0: tensor([613, 489, 507, 417, 325, 490, 448, 561, 361, 646, 626, 578, 337, 495, 531, 573, 637])
1: tensor([414, 530, 458, 667, 494, 477, 458, 545, 407, 618, 653, 412, 460, 560, 632, 333, 461])
2: tensor([598, 494, 391, 425, 578, 468, 639, 263, 540, 354, 384, 520, 392, 477, 453, 637, 545])
3: tensor([426, 604, 440, 572, 416, 436, 546, 588, 583, 399, 531, 518, 572, 469, 411, 485, 519])
4: tensor([444, 535, 359, 674, 429, 499, 615, 604, 518, 380, 543, 374, 574, 523, 463, 525, 507])
5: tensor([549, 486, 569, 389, 591, 525, 348, 409, 481, 387, 398, 577, 436, 587, 522, 497, 534])
6: tensor([490, 553, 289, 664, 485, 517, 700, 400, 383, 393, 438, 535, 423, 561, 619, 569, 444])
7: tensor([500, 446, 388, 568, 614, 425, 737, 430, 572, 519, 536, 445, 480, 440, 504, 559, 396])
8: tensor([493, 471, 503, 430, 548, 591, 565, 393, 513, 476, 343, 487, 614, 481, 498, 548, 453])
9: tensor([511, 651, 540, 459, 281, 530, 518, 585, 474, 479, 430, 638, 518, 479, 393, 526, 571])
10: tensor([424, 620, 431, 654, 565, 332, 676, 527, 470, 461, 607, 712, 402, 517, 562, 418, 384])
11: tensor([553, 394, 664, 292, 594, 601, 462, 482, 543, 554, 364, 543, 589, 469, 430, 579, 479])
12: tensor([552, 469, 434, 508, 398, 651, 582, 570, 326, 599, 507, 552, 419, 577, 618, 553, 514])
13: tensor([474, 695, 526, 440, 265, 426, 443, 297, 466, 499, 401, 557, 499, 407, 396, 423, 592])
14: tensor([497, 755, 517, 501, 473, 201, 384, 445, 634, 275, 556, 706, 436, 448, 329, 351, 587])
15: tensor([477, 477, 459, 571, 573, 559, 513, 614, 479, 436, 501, 577, 483, 589, 554, 501, 475])
16: tensor([523, 357, 518, 443, 737, 470, 577, 464, 564, 561, 547, 524, 449, 492, 560, 543, 438])
17: tensor([574, 533, 378, 460, 311, 471, 656, 361, 412, 556, 463, 500, 418, 418, 436, 645, 606])
18: tensor([424, 539, 460, 549, 483, 546, 434, 384, 455, 501, 468, 410, 583, 533, 574, 434, 485])
19: tensor([454, 451, 444, 547, 658, 443, 522, 287, 555, 458, 430, 397, 538, 507, 571, 466, 402])
20: tensor([525, 384, 601, 397, 651, 471, 405, 545, 735, 456, 496, 354, 620, 435, 348, 539, 526])
21: tensor([436, 521, 556, 538, 583, 375, 500, 459, 590, 545, 549, 432, 535, 435, 483, 428, 418])
22: tensor([428, 480, 570, 510, 595, 451, 511, 425, 508, 579, 509, 492, 508, 475, 532, 416, 430])
23: tensor([705, 570, 373, 358, 323, 480, 596, 297, 542, 327, 327, 558, 403, 440, 338, 753, 682])
24: tensor([463, 473, 502, 564, 517, 510, 420, 600, 506, 475, 574, 436, 478, 551, 565, 464, 503])
25: tensor([477, 747, 504, 516, 490, 159, 377, 465, 664, 258, 579, 702, 436, 438, 311, 371, 573])
26: tensor([417, 469, 528, 527, 638, 384, 523, 391, 580, 551, 517, 438, 513, 440, 502, 457, 419])
27: tensor([339, 598, 587, 544, 334, 467, 489, 628, 617, 608, 510, 440, 743, 344, 372, 401, 430])
28: tensor([339, 692, 447, 721, 380, 509, 353, 663, 423, 322, 566, 529, 569, 631, 547, 325, 496])
29: tensor([618, 315, 338, 526, 662, 465, 498, 356, 458, 458, 635, 288, 307, 561, 602, 627, 615])
30: tensor([569, 287, 456, 486, 615, 641, 534, 546, 526, 474, 491, 294, 562, 541, 523, 626, 514])
31: tensor([556, 542, 493, 427, 400, 403, 489, 430, 592, 480, 481, 457, 519, 379, 348, 574, 574])
32: tensor([462, 302, 474, 575, 637, 654, 512, 590, 522, 569, 547, 225, 603, 536, 596, 531, 391])
33: tensor([555, 484, 423, 548, 341, 645, 607, 587, 301, 628, 518, 532, 408, 575, 635, 562, 516])
34: tensor([337, 409, 544, 609, 516, 682, 658, 664, 342, 731, 512, 539, 606, 531, 702, 451, 271])
35: tensor([493, 517, 514, 567, 542, 526, 374, 662, 580, 289, 519, 488, 526, 596, 440, 481, 558])
36: tensor([447, 569, 418, 620, 497, 383, 553, 587, 539, 434, 624, 533, 505, 518, 471, 426, 509])
37: tensor([440, 531, 385, 656, 440, 427, 539, 510, 474, 526, 634, 396, 438, 493, 524, 420, 537])
38: tensor([526, 517, 588, 431, 562, 528, 369, 481, 498, 419, 414, 594, 477, 591, 513, 481, 511])
39: tensor([576, 608, 368, 529, 231, 522, 483, 492, 579, 269, 404, 340, 603, 464, 288, 648, 678])
40: tensor([476, 566, 501, 535, 373, 559, 591, 563, 426, 571, 461, 534, 528, 466, 495, 519, 452])
41: tensor([499, 454, 655, 359, 583, 413, 316, 433, 626, 630, 558, 393, 575, 413, 434, 437, 525])
42: tensor([479, 515, 529, 489, 668, 302, 459, 474, 513, 496, 654, 693, 343, 494, 527, 378, 521])
43: tensor([520, 581, 497, 457, 326, 440, 471, 461, 560, 504, 470, 454, 538, 406, 389, 542, 602])
44: tensor([657, 544, 438, 353, 379, 501, 581, 378, 587, 323, 297, 537, 471, 446, 293, 721, 638])
45: tensor([498, 471, 423, 626, 610, 561, 442, 597, 502, 330, 543, 440, 493, 647, 570, 454, 479])
46: tensor([531, 559, 380, 525, 498, 531, 706, 489, 362, 453, 459, 765, 350, 577, 558, 542, 478])
47: tensor([572, 427, 533, 383, 534, 603, 539, 519, 550, 458, 374, 507, 549, 451, 432, 639, 517])
48: tensor([473, 615, 494, 588, 476, 534, 408, 632, 515, 260, 438, 591, 569, 627, 488, 403, 452])
49: tensor([449, 533, 347, 689, 433, 527, 589, 610, 523, 385, 555, 355, 577, 532, 491, 523, 502])
50: tensor([506, 576, 561, 521, 485, 478, 395, 739, 497, 421, 587, 677, 447, 589, 481, 414, 525])
51: tensor([606, 521, 431, 413, 224, 471, 605, 277, 374, 810, 492, 403, 330, 341, 491, 584, 631])
52: tensor([477, 508, 330, 583, 422, 549, 629, 357, 374, 506, 481, 425, 426, 517, 585, 536, 522])
53: tensor([531, 506, 470, 448, 505, 519, 730, 576, 488, 523, 448, 722, 424, 464, 484, 619, 425])
54: tensor([497, 538, 504, 476, 519, 534, 628, 294, 401, 561, 340, 592, 489, 462, 612, 479, 384])
55: tensor([457, 548, 352, 705, 424, 529, 587, 599, 497, 360, 544, 403, 591, 545, 496, 480, 499])
56: tensor([580, 394, 654, 282, 603, 586, 472, 504, 601, 490, 359, 576, 598, 438, 395, 595, 489])
57: tensor([581, 506, 502, 448, 419, 474, 503, 576, 341, 630, 629, 633, 347, 516, 556, 563, 575])
58: tensor([572, 580, 486, 429, 569, 387, 447, 330, 538, 330, 455, 615, 347, 533, 436, 501, 589])
59: tensor([382, 561, 535, 644, 394, 495, 415, 636, 459, 523, 599, 459, 546, 522, 520, 365, 505])
60: tensor([573, 294, 450, 483, 604, 649, 559, 561, 541, 479, 484, 317, 571, 532, 502, 648, 501])
61: tensor([385, 635, 590, 520, 355, 496, 285, 377, 314, 665, 509, 558, 500, 510, 629, 286, 503])
62: tensor([471, 341, 599, 426, 703, 555, 496, 518, 559, 546, 438, 524, 572, 509, 556, 552, 389])
63: tensor([372, 440, 530, 648, 561, 650, 609, 686, 392, 632, 501, 534, 613, 547, 668, 430, 295])
64: tensor([511, 506, 473, 474, 535, 487, 792, 611, 522, 509, 494, 731, 473, 416, 471, 553, 353])
65: tensor([439, 303, 493, 587, 626, 689, 495, 565, 503, 589, 513, 209, 637, 564, 643, 489, 376])
66: tensor([574, 470, 515, 448, 547, 498, 318, 470, 565, 336, 476, 426, 498, 540, 441, 534, 616])
67: tensor([556, 508, 501, 435, 437, 486, 324, 420, 536, 316, 448, 420, 502, 506, 401, 563, 654])
68: tensor([595, 420, 372, 538, 567, 538, 502, 342, 491, 471, 509, 290, 446, 549, 558, 542, 577])
69: tensor([502, 506, 493, 547, 529, 437, 282, 482, 483, 409, 572, 375, 418, 619, 521, 435, 600])
70: tensor([543, 399, 430, 470, 487, 561, 543, 347, 442, 595, 474, 349, 439, 473, 566, 585, 534])
71: tensor([490, 521, 452, 481, 565, 492, 589, 267, 430, 543, 384, 562, 440, 483, 624, 497, 435])
72: tensor([503, 540, 640, 348, 606, 234, 500, 361, 703, 610, 549, 604, 470, 311, 384, 421, 475])
73: tensor([502, 365, 477, 499, 716, 551, 606, 579, 451, 413, 507, 659, 403, 624, 617, 589, 415])

tensor([515, 568, 317, 647, 530, 520, 625, 393, 390, 389, 442, 533, 410, 600, 638, 511, 466]) 6 52
tensor([502, 487, 581, 544, 556, 548, 366, 842, 495, 411, 607, 683, 485, 694, 542, 423, 513]) 50 15
tensor([459, 350, 589, 456, 764, 511, 534, 568, 614, 544, 491, 512, 573, 496, 557, 511, 340]) 62 16
tensor([625, 340, 343, 532, 337, 545, 572, 505, 402, 662, 628, 243, 352, 455, 524, 730, 685]) 70 17
tensor([464, 386, 598, 465, 738, 543, 514, 547, 554, 558, 487, 548, 568, 516, 588, 479, 359]) 62 16
tensor([419, 589, 547, 533, 548, 629, 449, 598, 427, 329, 367, 703, 574, 640, 544, 420, 411]) 48 15
tensor([419, 556, 539, 526, 340, 499, 495, 495, 566, 585, 472, 364, 687, 335, 412, 446, 456]) 27 43
tensor([546, 599, 392, 545, 229, 499, 431, 470, 564, 263, 412, 340, 615, 462, 307, 611, 686]) 39 67
tensor([496, 619, 569, 412, 258, 556, 427, 542, 416, 468, 412, 620, 500, 514, 428, 515, 597]) 9 43
tensor([484, 611, 543, 462, 283, 543, 492, 585, 441, 515, 430, 587, 518, 453, 413, 502, 572]) 9 40
tensor([607, 353, 521, 409, 695, 318, 469, 477, 583, 598, 674, 478, 308, 458, 487, 537, 557]) 16 42
tensor([558, 466, 536, 447, 679, 252, 483, 489, 610, 529, 693, 611, 341, 448, 476, 451, 543]) 42 72
tensor([495, 613, 522, 480, 325, 494, 523, 552, 477, 481, 471, 576, 523, 475, 411, 505, 555]) 9 40
tensor([477, 623, 545, 477, 242, 539, 462, 603, 475, 512, 465, 585, 532, 455, 413, 503, 569]) 9 43
tensor([430, 526, 561, 498, 652, 454, 513, 448, 493, 497, 509, 604, 509, 517, 553, 411, 375]) 22 26
tensor([577, 431, 561, 379, 504, 592, 505, 540, 537, 430, 380, 527, 538, 468, 394, 638, 514]) 47 56
tensor([538, 537, 609, 336, 611, 279, 500, 371, 678, 588, 541, 588, 447, 339, 369, 450, 500]) 72 41
tensor([484, 560, 584, 512, 457, 522, 313, 609, 369, 504, 578, 615, 434, 609, 581, 390, 553]) 50 24
tensor([548, 536, 597, 342, 608, 249, 571, 343, 705, 580, 513, 595, 464, 302, 358, 481, 485]) 72 31
tensor([502, 485, 747, 350, 406, 559, 352, 783, 543, 657, 559, 586, 542, 464, 390, 446, 538]) 50 9
tensor([526, 459, 563, 436, 501, 459, 534, 429, 468, 663, 549, 540, 436, 427, 523, 489, 492]) 22 26
tensor([400, 518, 448, 668, 492, 466, 446, 543, 424, 600, 660, 389, 471, 570, 636, 328, 449]) 1 37
tensor([454, 359, 611, 450, 728, 518, 498, 538, 532, 615, 516, 526, 532, 506, 588, 464, 379]) 62 16
tensor([571, 377, 563, 381, 575, 627, 560, 539, 555, 483, 395, 473, 542, 470, 449, 635, 483]) 47 11
tensor([621, 387, 626, 354, 664, 542, 465, 807, 585, 432, 551, 717, 422, 545, 415, 585, 523]) 50 56
tensor([498, 478, 504, 477, 589, 505, 512, 241, 424, 531, 389, 531, 458, 501, 624, 475, 431]) 71 54
tensor([447, 576, 290, 700, 471, 481, 630, 326, 370, 385, 424, 485, 460, 586, 646, 496, 440]) 6 52
tensor([482, 372, 593, 453, 706, 528, 549, 515, 564, 591, 469, 520, 562, 481, 573, 509, 364]) 62 16
tensor([580, 529, 558, 352, 425, 396, 437, 414, 623, 438, 463, 517, 510, 378, 336, 590, 611]) 31 43
tensor([463, 492, 484, 547, 423, 619, 590, 636, 410, 566, 536, 481, 511, 500, 532, 535, 462]) 40 12
tensor([402, 514, 454, 651, 513, 467, 445, 525, 412, 629, 648, 404, 464, 564, 647, 335, 441]) 1 37
tensor([408, 595, 445, 597, 651, 347, 552, 535, 655, 308, 518, 586, 512, 528, 465, 395, 389]) 36 3
tensor([467, 636, 476, 599, 440, 525, 409, 625, 493, 288, 456, 607, 558, 613, 472, 400, 483]) 48 35
tensor([617, 528, 472, 399, 218, 466, 576, 323, 404, 857, 531, 395, 337, 324, 495, 551, 640]) 51 17
tensor([471, 494, 483, 527, 439, 429, 670, 476, 442, 686, 572, 547, 474, 401, 527, 520, 466]) 40 22
tensor([501, 314, 700, 326, 770, 461, 194, 334, 554, 608, 544, 392, 473, 536, 592, 409, 517]) 41 62
tensor([489, 529, 528, 479, 328, 535, 600, 591, 432, 700, 522, 514, 515, 416, 455, 533, 485]) 40 9
tensor([495, 417, 482, 568, 505, 518, 454, 626, 543, 522, 625, 323, 550, 536, 518, 484, 548]) 24 37
tensor([415, 531, 453, 658, 448, 473, 477, 528, 393, 666, 677, 391, 447, 562, 630, 345, 487]) 1 37
tensor([553, 464, 583, 426, 618, 330, 470, 545, 483, 612, 686, 676, 325, 504, 520, 447, 514]) 42 57
tensor([520, 333, 397, 602, 530, 480, 789, 660, 564, 643, 698, 310, 461, 394, 481, 631, 469]) 7 60
tensor([506, 372, 572, 432, 699, 555, 573, 566, 569, 582, 483, 517, 552, 470, 511, 522, 387]) 62 16
tensor([410, 496, 431, 671, 538, 466, 508, 501, 442, 617, 638, 380, 491, 544, 655, 349, 412]) 1 37
tensor([555, 547, 532, 384, 418, 402, 478, 427, 587, 477, 477, 504, 525, 370, 334, 563, 577]) 31 43
tensor([557, 454, 518, 445, 593, 535, 355, 486, 578, 275, 424, 416, 541, 550, 426, 584, 575]) 66 67
tensor([399, 573, 625, 478, 362, 485, 504, 572, 618, 681, 473, 443, 722, 321, 387, 405, 434]) 27 21
tensor([367, 554, 652, 441, 359, 513, 469, 571, 614, 651, 425, 453, 763, 313, 373, 414, 436]) 27 43
tensor([574, 532, 450, 503, 440, 375, 414, 513, 534, 437, 634, 459, 355, 523, 418, 506, 677]) 69 66
